In the rows, 128 means zero.
Each run below is a few steps of one of 6 hidden systems, one row a step.
J_760, seq 1 (11 x 20):
[[116 102 165 106 147 129 134 158 195 189 112 146 170 146 114 127 135  91
  142 117]
 [151 110 101 145  93  94 136  55  88 158 123 186 146 103 125 148 146 104
  105 133]
 [154  97 165 146 120 132 122 123 178 112 128 106 130 163 214 117 146 145
  112 118]
 [ 86 116 129 160 145 134 122  90 156 148 183 122 112 104  89 131 108 108
   76 190]
 [164 139  82 114 104 114 144 159 121 147 140  94 173 118 166 201 117 160
   98 129]
 [147 169 125 134 224 123 141  94 176 158 131 125 114 116 127 104 121 126
  127  89]
 [133 103  66 115 111 136 115 126  85 100 133 154  68  90 135 116 121 145
   76 114]
 [ 99 112 109 126 144 144 129 198 196 100  90  89 119 130 157 124 115  94
  144 107]
 [110 169  98 172 128  91 149  86  98 115 111 125 100  88  82 144 104  79
  149 150]
 [159 158 150 146 109 124 136 169  91  82 116 100 103 159 174 142 118 173
  159 105]
 [ 73 148 150 137 190 167 112 142 126 118 157 139 105 147  65  89 119 121
  160 141]]
J_178, seq 2 (11 x 20):
[[108 108 157 100 111 104 139 219 150 164 142  95 111 122 131 176 103 118
  130 155]
 [158 126 170  92 104  92 132 161  79 139 119 175 133 163 159 131 131 147
  197 130]
 [160 133 121 136 148 145 109  80  70 128 128 197 187 146 108 128 169 125
  123 132]
 [127 100  71 161 103 162 129 123 128 131 127 115 153 103 110 171 148 122
   46 114]
 [103 110 114 130  61 100 150 136 174 143 103  65 146 117 167 165 105 130
  139 118]
 [126 122 184 107 122  63 119  62 137 160 137 127 114 138 168 111 112 143
  167 143]
 [150  98 149 122 194 155  89 100 135 125 165 178 124 143 146  97 142 150
   89 152]
 [141 113  48 117 171 152 128 186 148 106 138 141 128 102 155 147 133 103
   94 135]
 [164 180  73 132  94 106 189 143 129 118 124 101 116 107 166 124 117 110
  159 107]
 [121 170 150 165 111 133 168  55 138 152 143 141 127 143  99  78 120 138
  167 111]
 [ 59  97 132 162 157 167  96  96 138 123 139 147  75 129  87 101 113 143
  105 111]]
J_760, seq 3, 11 rows:
[[145 128 118 103 168 122 104 129 172  99 159  81 119 122 185 124 100 155
  102 167]
 [143 151  97 107 163 124 152 163 143 151 164 119  96  76  95 134  98 104
   84 161]
 [163 149  63 136 137 130 178 182 119 145 111 141 114 107 143 161 130 124
  123  66]
 [102 139  92 168 171 142 131  99 134  98 108 133  70 126 134  87 147 106
  157  61]
 [ 87 119  99 135  91 134  92 128  96  51 110  78  77 114 129 115 124 119
  121 131]
 [102 160 168 130 134 118 120 182 146  97  91  64 137 137  96 154  93 111
  163 156]
 [149 185 147 142 147 110 144 128  65 132 118 164 138 131  66 148  96 143
  175 141]
 [156 137 137 101 132 159 126 158  88 110 136 182 134 176 142  88 146 171
  182 101]
 [ 84 109 135  90 108 165 108 128 134 127 152 151 135 144  91  45 169  91
  157 132]
 [121 105 149 101  34 106 133 132 111 152 102 100 165 126 116 133 163  92
  126 132]
 [134 123 217 162 123  93 131  94 147 171  89 122 148 155 129 156 132 122
  138 111]]
J_20, seq 4 (11 x 20):
[[ 91 125 221 159 125 121 105  87 131 148 102 110 129 151  75 125 134 123
  137 126]
 [159 100 140  81 118 147  81 144  98 114 110 150 198 142 108 136 152 128
   96 162]
 [152 146 138 184 134 154 158  82 148 151 140 150 203 165 142 140 157 126
  134 122]
 [118 134  55 152 130 133 112  94  54 112 133 166 138 119 105 167 129 161
  131 111]
 [112  81  90 137 110 135 130 132 152 154 176 112 123 133 198 158 150 157
   95 110]
 [ 67 103 138 157 168  73  95  76 131 141 133 121  87 109 130 159 104 115
  146 144]
 [160  98 125  76 129 105  90 119 150  98 128 111 123  97 163 119 107 131
   66 182]
 [152 135 161 171 171 129 144  89 207 132  90 142 132 131 125 111  84 120
  115 129]
 [155 133  69  88 152 140 115 155 111  94  74 188 141 114 108 119  89 134
  144 117]
 [154 149  93 123 132 141 178 154 174 134 145 133 122 144 189  92 142 125
  163  83]
 [102 172 106 136 166 105 139 134  83 122 137 116  52 108  99 116 118 121
  180  94]]
J_170, seq 5 (11 x 20):
[[122 110 149  82 158 141  81 141 163  79 130 133 134 153 147  86  90 148
  151 177]
 [137 158 141 129 181  92 154 126 155 184 110 141 118  92  68 139  96  84
  125 137]
 [156 131 127 130 122 137 172 191 143 144 170 136  70 142 184 111 147 138
  125  99]
 [ 60 115 109 180 111 196 130 124 142 106 127 130 125 140  69  96 152  97
  123 113]
 [141 123 108 133 101  96 116 164  99  96  82  64 111  98 150 185 133 111
   98 119]
 [134 167 142 104 132 134 122  98 148  94 100  89 180 164 152  91 130 151
  195 115]
 [138 155 168 154 160 108 125  74  95 166 121 133 115 118  77 161 101 178
  105 104]
 [152 107 143  72 139 151 103 191 101 111 152 174 108 152 141 100 122 169
  128 148]
 [131 144 113 113 118 134 154 126 132 162 121 164 152 107  51 101 145  60
  127 141]
 [162 123 125 136  61 105 174 153 110 158 162 102 109 120 177 153 166 123
  101 118]
 [ 64 112 125 158  91 171 107 100 138 108 150 116 177 173 125 116 147 140
  168 142]]
J_170, seq 6:
[[114 129  61 123 175 157 106 111  97  92 168 168 101 130 143  99 123 161
  147 122]
 [120 108 102  88 155 116  93  91 125 130 121 118  99  78  99  93 153  85
   70 121]
 [138  92 166  68  95  94 131 154 181 165 109  85 118 116 171 110 137 113
  110 111]
 [ 86 109 186 174  94 126 148 131 166 154  97 145 132 163 113 137 103 129
  174 111]
 [136 133 139 210 135 126 134 156  89  82 118 166  89 141 136 174 108 126
  139 146]
 [164 176  95 138 168 174 128 133 123  54 141 126 149 130 126  94 139 104
  121 168]
 [149 172  93 102 153 132 145 105 146 163 144  64 150  89  98 139 123 148
   76 107]
 [ 91 106 115  65 107 130 118 150 133 168 144 105 110 137 142 117 124 191
  155  67]
 [ 75  93 152 125 116 111 101 117  91 131  86 172  96 138  90 111 146  97
  174  99]
 [188 117 186 142 111  97 118 142  95  94  89 147 107 132 152 120 166  82
  109 154]
 [173 153 163 151 114 166 152 124 170 123 133 118 199 157 115 121 123 129
  109 170]]
J_373, seq 7:
[[ 99 126 157 157 110 117 142 105 119 147 212 104  74 127 135 105 169  99
  114 164]
 [135 134 125 172 129 139 157 173 125 146 156  89 105 104 108 180 142 101
   58 136]
 [153 182  94 161 157 137 169 178 146 117  85 105 152 121 119 176  95 119
  140 105]
 [127 159  81 146 170 129 117  72 124  83  77 144 143 126 124 115 100 134
  179 103]
 [122 109 118  92 127 148  75  77 112  73 104 138 106 119 121  51 142 139
  110 114]
 [ 99  83 160  46  83 122  91 171 113 140 125 107 107 118  96 105 128 137
  113 142]
 [121 125 169 106  78  78 157 170  94 193 140 131 120 136 126 164 136 123
  171 120]
 [126 160 175 211 139 122 163 115 107 148 160 131 122 167 136 145 164 112
  165 118]
 [118 119  98 215 148 181 121 125 132  87 134 127 148 142 131 150 165  99
   89 132]
 [162 131  72 103 126 161 121 148 152  84  91 103 202 119 133 147 118 120
   91 144]
 [148 145 115  65 131 100 110  83 137 143  88 129 192 117 115 132  76 176
  149 129]]
J_828, seq 8:
[[134 167 163 167 137 132 156 105 102 138 176 167 105 168 131 115 109 183
  181 125]
 [ 98 111 142 137 179 151 126 114 171 186 199 129 114 126 111 122 127 147
   85 135]
 [145 116  64 107 129 106 134 123 122 131 167  96  94  81 170 134 157 105
   66 127]
 [151 149 104  86 105 111 142 140 162 121 100  75 177 129 181 116 155  97
  166 110]
 [182 153 168 143 147 131 137 110 152 114  39 149 140 131 113 107 116 115
  121  95]
 [111  94 130 158 100 167 111 130 146  74 103 157  96 138 127 104  69 176
  113 133]
 [ 71 128 108 115 156  97 103 129 128 123 148 128  90 107 101 138  67 127
  170 180]
 [159 176 137 103 156 113 156 171  81 149 198 146  94 134 127 116 150 122
  157 146]
 [135 109 142 115 134 168 155 193 172 186 154 124 154 139 117 124 170 105
   94 113]
 [125 100  84 152 100 136 124 127 123 108  79 120 117  92 116 136 165  72
   72  96]
 [108 133 109 118  79 140 102 109 111  58  86 106 172 150 135 106 138 122
  175 137]]
J_20, seq 9 (11 x 20):
[[120 161 126 138 120 126 140 190  75 118 150  98  84 122 107 169 100 174
  136 126]
 [ 95 103 174 124  84 130 147 189 157 166 185 121 102 147 124 130 111 142
  134 170]
 [ 79 120 160 116 101 121 114  99 129 137 140 143 122 126  62  84 122  91
  153 184]
 [148 124 131  83  89 160 114  96 140 119 107 104 173 121 100  76 165 113
   80 122]
 [144 134 149 156 139 134 130  99 127 154  60 130 181 144 112 151 165 123
  125  58]
 [154 118 112 124 132 115 109 155  53 118 107 161 157 151 166 183 159 143
  151 109]
 [130 135 128 187 136 138 143 124 109 117 202 127 122 162 190 154 147 151
  143 151]
 [ 77 129  95 157 146 133 113 104 115 125 189 115  90 106  89 155  91 156
  107 174]
 [112  77 110  90  98 118 124 120 190 168 149 115 136  91 129 139  94 131
   72 160]
 [120  95 149 119 120  84 112  59 168 145  66 162 130 111 122 105 104  94
  139 125]
 [177 115 116  92 150 141  90 108 125  69  65 151 138 126 159  81 145 125
  113 102]]
J_178, seq 10 (11 x 20):
[[138 180 126 136 141 156 174 171 160 109 146 108  86 141 128  64 137 101
  163 108]
 [104 169 138 168 157 131 161 131 122 134 125 163  77 127  71  93 119  87
  179 111]
 [108 144 152 184 130 171 123 149 102  72  91 142  82 145  73 109 112 133
  136 110]
 [ 90 155 141 138 145 143 103 159 119  90  79  82 147 131  57 152 105 119
  148 130]
 [131 155 175  86 100 106 116 167  84 141 111  76 121 115  73 147 118 148
  125 129]
 [129 120 187  68  93 144 117 177 112 162 123 135 178 160  85 122 145 142
  146 137]
 [118  76 132  91  93 113 104 156  75 163 126 177 152 127 103 152 166  96
  125 144]
 [151  90 135 149  65 128 122 142  89 113 114 138 171 144 158 164 177  98
   98 152]
 [136 115 131 162  99  92 138  96 132 163 128 122 194 131 149 208 133 113
  112 164]
 [143  97 139 143  97  99 125  86 127 163 145 134 140 129 172 182 100 191
   92 132]
 [122  85  97  97 143 125  90  84 162 133 140 138 176 141 191 140 115 177
  127 126]]
J_828, seq 11:
[[120 163 116 123  94 106 161 170  96 120 171 120  79 125 128 136  79 161
  167 159]
 [ 98 154 163 120 175 127 145 175 149 178 167 101 106 143 100 120 150 101
  168 106]
 [153 106 122 137 159 167 122 159 115 119 141 145  93 122 130 104 197  90
   62  98]
 [110  79  70  96  93 156 100 158 148  95 100 114 189 124 143 134 144  98
  112 141]
 [150 161 119 118 104  94 128 108  87 115  57 140 168 114  89 151 111 101
  167 135]
 [130 149 190 151  86 158 141 130  98 127 125 153 134 181  99 110 114 185
  164 122]
 [ 63  89 169 154 155 130  94 117 137 163 155 126  92 125  86 148 110 155
   98 137]
 [116 108  92 126 136  98 113 131  71 124 192 117  86 112 170 157 164 119
  114 151]
 [144 133 116  96 147 112 140 134 144 168 151 110 205 148 171 151 172 100
  160 131]
 [195 138 132 160 125 135 162  93 140 152  79 154 158 118 121 138 146 113
   80  85]
 [ 99 103 104 163  63 161 123  84 162  87  99 114 132 134 140 110  96 166
  117 111]]
J_373, seq 12:
[[165 154  93 102 150  62 136 101 112 150 111 146 162  98 145 181  88 121
  152 159]
 [170 166 158 141 171 141 137  70 124 130 137 185 105 142 100  72 107 162
  127 123]
 [ 64  79 100 131 135 185 113 159 152 124 158 157  87 131 104  90 120 136
  109 120]
 [121 121  80  74  77 103 156 175 135 139 149  86 119 100 161 116 150  87
  137 129]
 [136 181 170 137 139  65 144  81 125 162 129  62 122 103 103 154 119 109
  137 140]
 [139 123 151 202 151 139 130 114 105 121  90 162  76 125 104 151 112 149
   92  83]
 [113 118 105 137 134 173 117 201 139  51 105 138 110 153 146 101 124 114
  157 127]
 [103 139  68  78 112  99 104 109  88 106 130 119 168 106 117 129 140  93
  172 166]
 [171 159 172 100 108 120 133  75  88 163 123 120 145 118  79 100 151 150
  102 112]
 [ 84 100 178 147 118 169 120 161 148 157 114 124 119 163  96 140 115 179
  129  83]
 [108  91  98 138  93 117 132 169 127 119 123 133 130 153 206 157 152 113
  174 106]]

Which system made each run below?
seq 13, 2 rows:
[[143  92  55 122 126 146 118 182  83  96 130 165 110 108 151 158 134 129
   94 124]
 [ 89 121 113 184 126 126 161 132 185 134 167  94 109 139 182 143 123 106
  153 134]]
 | J_20
seq 14, 2 rows:
[[132 153 200 168 127 141 146 177 120 134 111 147 139 166  80 148 106 129
  162 143]
 [ 81 104 132 194 147 177 125 158 104 133 157 153  86 139  86 156 128 146
   96 119]]
 | J_828
seq 15 (2 x 20):
[[100 137  91 174 147 152  97  60 104  79 127 112 144 115  92 130 149 109
   97 154]
 [144 164 110  88 113 134 103 106  81 105 149  91 186 139 127 146 120 195
  138 149]]
 | J_828
seq 16:
[[ 90 125 139 117  57 124 129 123 124  99 132 144 139 153 116  88 110 109
  200 178]
 [117 130 128 142  61 121 129  87  60 139 189 119 130 128 121 142 155 154
  116 156]]
 | J_373
seq 17 (2 x 20):
[[136 105 155  93  94  95  85  69  91 130  83 110 165 136 153 135 159 152
  138 101]
 [153 102 190 104 114 100  93  84 114 141  98 172 171 153 133 137 104 167
  139 157]]
 | J_170
seq 18, 2 rows:
[[165 139 138  90 173 120  79 112  90  98  76 123 132 129 132 140 115 181
  119  90]
 [174 142 154  61 144 131 117 116 128 138  95 174 138 127  93  70 106 151
  129 119]]
 | J_170
seq 19, 2 rows:
[[104 120 115  72 171 148  64 124 112  94  96 135 145 126  83  94 139 110
  138 132]
 [134 103 137  55  65 115 122 134 108 163  89 161 142 119  93  96 146 117
  133 104]]
 | J_373
seq 20:
[[ 75 107 103 148 122 177 149 136 169 155 134 176 130 142  82  89 126 105
  158  99]
 [ 83 100 114 160 112 109 103 120  98  73  86 123  51 112 127 121 131  89
  142 111]]
 | J_178
seq 21, 2 rows:
[[154 120  85  51  79 139 128 105 113 133 143 136 138 103 123  75 150 132
   96 133]
 [107 134 186  83 113 111 128 135 152 190 153  70 124 127  91 122 109 164
  122 129]]
 | J_373
seq 22, 2 rows:
[[134 156 178 137 110  89 100  96  71  93 115  91 139 134 116 161 112 148
  150 177]
 [142 143 169 110 155 147 105 133 111 161 169 108 184 149  93 163 132 185
   95 158]]
 | J_178
seq 23:
[[137 146  93 134 133 116 128 119  68  98 112 202 100 101  83 116 106 102
  151 152]
 [124 171 129 112 100 181 143 140  95 109 149 143 113 136  58  55 134 136
  144 129]]
 | J_373
seq 24:
[[152 133 131 166 167 148 109  77 122  68 124 125  75 118 143  83 145 127
   74 121]
 [121 121  94 148 187 162 123 177 176 116  99 101 136 112 119 171 103 126
   79 108]]
 | J_20
seq 25 (2 x 20):
[[120 100 154 171 139 115 112  85  76 173 148 156 110 131 127 171 163 146
   94 104]
 [135  74 124 144 135 161  99 146 167 112  80 124 175 153 171 165 133 152
   89  95]]
 | J_178
seq 26:
[[ 93 110 106 133 176 178  93 194 144  81 106 113 112 148 125 137 116 151
  127  93]
 [142 156  95 108 157 126 130 138 125 101  46 122 118  97  95 111 119  95
  137  73]]
 | J_170
seq 27:
[[139 118 146 104  85 100 108 157  84 109  84 116 126 103  98 132 157  63
  112 156]
 [150 142 182 175  75 154 148 135 149  97 100  87 166 163 146 128 151 119
  123 135]]
 | J_20
seq 28:
[[ 99  95  81 158 152 112 127 160 144 132 149 141 146 119 153 190 122  79
  130 175]
 [179 188  93 163 156 111 157 100 116 105 147  98 149 118 160 140 157  92
  127 142]]
 | J_760
seq 29 (2 x 20):
[[125 118 109 156  80 163 136 118 111 129  73 145 192 146  91 137 161 114
  138  84]
 [ 89  93 143 151  70 100 106  78 122 143  78  99 136  98  90 156 130 109
   97 121]]
 | J_178
seq 30:
[[171 152 103 113 105  94 155 138  95 118 129 120  84 122 191 126 138 152
  151  78]
 [ 88 127 159 140 122 169 101  61 122 106 137 132 130 151  84  58 151 142
  133 123]]
 | J_170
